m =
-266.095   -62.757     6.914  -171.923   115.293   134.262    45.672   114.621   -73.112
   6.103   -83.603   142.711    84.868    -9.919    21.703     2.643   -19.658   -15.027
  16.923   -29.864   -13.127   -16.557    44.608    66.472    34.154     9.938   -25.379
  46.144  -165.931    46.136    -1.514   212.833    99.752    29.193   102.802  -127.338
 -36.243   -70.794  -104.556   161.153  -120.679  -183.098   122.286   264.306   -44.580
Give the top entry of the column that holds the smallest entry.
Answer: -266.095
The third largest entry: 161.153
Give the entry just right of -266.095.
Answer: -62.757
The last entry in the row that holds the largest entry: -44.580
Give the entry directly above the largest entry.
Answer: 102.802
Give the fourth entry, reading row by row.
Answer: -171.923
Give the fifth entry, reading row by row.
Answer: 115.293
Give the smallest entry in the last column.
Answer: -127.338
The entry in the bottom-left corner is -36.243
Give the entry directly above -104.556.
Answer: 46.136
The smallest entry in the last row -> -183.098
Give the largest entry.
Answer: 264.306
The entry directly above 9.938: -19.658
Give the entry directly below the centre entry.
Answer: 212.833
Give the last entry of the smallest entry's row.
Answer: -73.112
The third entry in reading order: 6.914
The entry just right of the centre entry -> 66.472
Give the centre entry.
Answer: 44.608
The top entry of the column that holds the largest entry: 114.621
Give the entry just left of 21.703.
Answer: -9.919
The entry directly below 6.103 is 16.923
The 3rd entry on the diagonal from the top-right corner -> 34.154
The entry directly above -16.557: 84.868
Give the 3rd entry from the end, reading row by row.
Answer: 122.286
The entry directly below -16.557: -1.514

Questions about the grid below.
1) The top-left entry?
2) The entry directly below -20.6?
3) The 3rd entry from the end, reading row by row?
4) The entry in the bottom-left corner?
5) The largest entry in the last column?
6) The entry directly above the largest entry?
7) The entry in the top-right corner?
8) The bottom-right entry?
[[-14.5 -16.6 -11.4   0.4   6.6  -3.6  -5.5 -12.5  -9.4 -19.6]
 [ 11.9  11.6  -1.5 -15.5  -3.5 -15.6 -12.2   0.7   7.1   9.3]
 [-17.7  -2.4   7.6   2.5  -7.9  -0.5  -7.9  -4.1  -5.9  -1.4]
 [  0.6   2.4  -4.2   9.9  -6.6   4.7   1.5  -3.6   1.1   5.5]
 [  9.7   1.5  -8.8   2.6   0.3  -0.4   4.3  -1.9   0.4   3.5]
 [  0.8  -4.6  -4.7 -14.4   8.8 -12.4  -2.6  -0.4  -6.1  -5.1]
 [ -7.2  10.5  12.0  -5.6  -9.7  -6.3 -12.3   1.7   3.4  12.1]
 [-12.5 -19.3  -9.9  -3.4   7.0  -6.9  -5.1 -17.5  -9.6 -22.9]
 [-18.6 -11.0   2.5   6.9 -11.1   9.5  -8.7  -8.4   1.9  -4.4]
 [ -2.2 -14.4 -20.6   5.4  10.4  -2.6   6.9 -12.3 -10.5 -18.4]
 [  6.5  -2.6 -10.7  14.0 -10.4  15.1  10.2   4.5   2.7   9.9]
 [-14.3   4.4  14.4  -7.3 -13.7  -3.8 -18.1  -3.1   2.5   2.8]
 [ -2.1 -21.0 -21.2   1.4   7.9   0.9   8.4 -12.4  -9.3 -21.7]
 [ -1.2  -5.6  -7.0  17.5  -6.6  15.4  10.2  -2.4  -0.8   4.2]]
1) -14.5
2) -10.7
3) -2.4
4) -1.2
5) 12.1
6) 1.4
7) -19.6
8) 4.2

Read these off the array that follows. Counting starts at 1.
1) Find the entry at row 2, column 1.
2) Find the bottom-left entry.
3) Find the top-left entry.
4) Find the entry directly above 69.
5) Find the entry at row 2, column 2.
6) Find the entry at row 3, column 1.
7) Find the entry at row 3, column 2.
8) Find the entry just left of 98.
array([[116, 100,  92,  67,  45, 126, 110, 115, 150, 143],
       [149, 160,  62, 123, 118, 104,  82, 109,  38,  98],
       [ 27, 165, 207,  69, 100,  94,  34,  47,  60, 173],
       [ 84,  95,  65, 145, 180,  88,  91,  18, 105, 168],
       [131,  22, 177,  67, 122, 154, 146, 186, 171, 106],
       [ 66, 176,  89, 190, 176, 112, 153, 149, 170,  57],
       [136, 137,  79, 151,  48, 102, 146, 119,  68,  82],
       [151,  36, 139,  66, 152, 162,  71, 127, 150, 132],
       [138, 169,  72, 185,  76,  85, 176, 138,  90,  32]])
1) 149
2) 138
3) 116
4) 123
5) 160
6) 27
7) 165
8) 38
